[[149 139 152]
 [122 131 101]
 [107 116 117]
 [141 131 153]
 [107 118  99]
 [149 143 139]]
:
[[149 143 139]
 [149 139 152]
 [122 131 101]
 [107 116 117]
 [141 131 153]
 [107 118  99]]

[[127 135 135 126]
 [137 122 123 128]
 [122 125 128 116]
 [123 116 140 111]
 [121 123 129 123]
 [118 117 129 119]
 [125 144 130 124]
 [123 151 127 135]
 [116 123 127 124]
 [118 138 135 133]
 [121 127 128 149]]
:
[[121 127 128 149]
 [127 135 135 126]
 [137 122 123 128]
 [122 125 128 116]
 [123 116 140 111]
 [121 123 129 123]
 [118 117 129 119]
 [125 144 130 124]
 [123 151 127 135]
 [116 123 127 124]
 [118 138 135 133]]

[[142 136 128]
 [142 131 120]
 [116 109 115]
 [119 131 120]
 [128 140 131]
 [119 154 131]
 [129 115 139]
 [126 119 126]
 [125 139 125]
 [117 114 140]
 [138 116 116]
 [125 128 127]]
:
[[125 128 127]
 [142 136 128]
 [142 131 120]
 [116 109 115]
 [119 131 120]
 [128 140 131]
 [119 154 131]
 [129 115 139]
 [126 119 126]
 [125 139 125]
 [117 114 140]
 [138 116 116]]

[[105 124]
 [140 127]
 [154 134]
 [113 132]]
:
[[113 132]
 [105 124]
 [140 127]
 [154 134]]

[[131 135 136 136 139 139 135 131 131 130 130]
 [136 134 132 134 130 137 132 130 132 138 135]
 [134 133 132 131 130 134 131 133 134 141 133]
 [138 133 131 131 129 137 131 133 134 153 135]
 [132 134 134 133 132 139 133 132 131 132 131]
 [137 134 132 135 131 138 133 129 131 134 136]
 [132 133 132 133 134 132 133 132 131 131 131]
 [140 136 132 134 130 139 131 130 132 140 136]]
:
[[140 136 132 134 130 139 131 130 132 140 136]
 [131 135 136 136 139 139 135 131 131 130 130]
 [136 134 132 134 130 137 132 130 132 138 135]
 [134 133 132 131 130 134 131 133 134 141 133]
 [138 133 131 131 129 137 131 133 134 153 135]
 [132 134 134 133 132 139 133 132 131 132 131]
 [137 134 132 135 131 138 133 129 131 134 136]
 [132 133 132 133 134 132 133 132 131 131 131]]

[[144 144 113 117 127 132 123 141 113 127 147 130]
 [137 132 111 124 114 119 104 157 136 120 141 128]
 [129 146 140 120 130 123 119 145 127 117 115 113]]
:
[[129 146 140 120 130 123 119 145 127 117 115 113]
 [144 144 113 117 127 132 123 141 113 127 147 130]
 [137 132 111 124 114 119 104 157 136 120 141 128]]

[[139 123 128 146 128 150 130 119 140 130 121 133 130 135 125]
 [144 120 130 141 133 140 130 117 139 127 126 132 128 138 121]
 [138 121 128 142 134 140 132 121 132 122 124 132 127 141 119]
 [138 117 122 144 135 153 131 117 133 128 119 125 125 138 125]]
:
[[138 117 122 144 135 153 131 117 133 128 119 125 125 138 125]
 [139 123 128 146 128 150 130 119 140 130 121 133 130 135 125]
 [144 120 130 141 133 140 130 117 139 127 126 132 128 138 121]
 [138 121 128 142 134 140 132 121 132 122 124 132 127 141 119]]
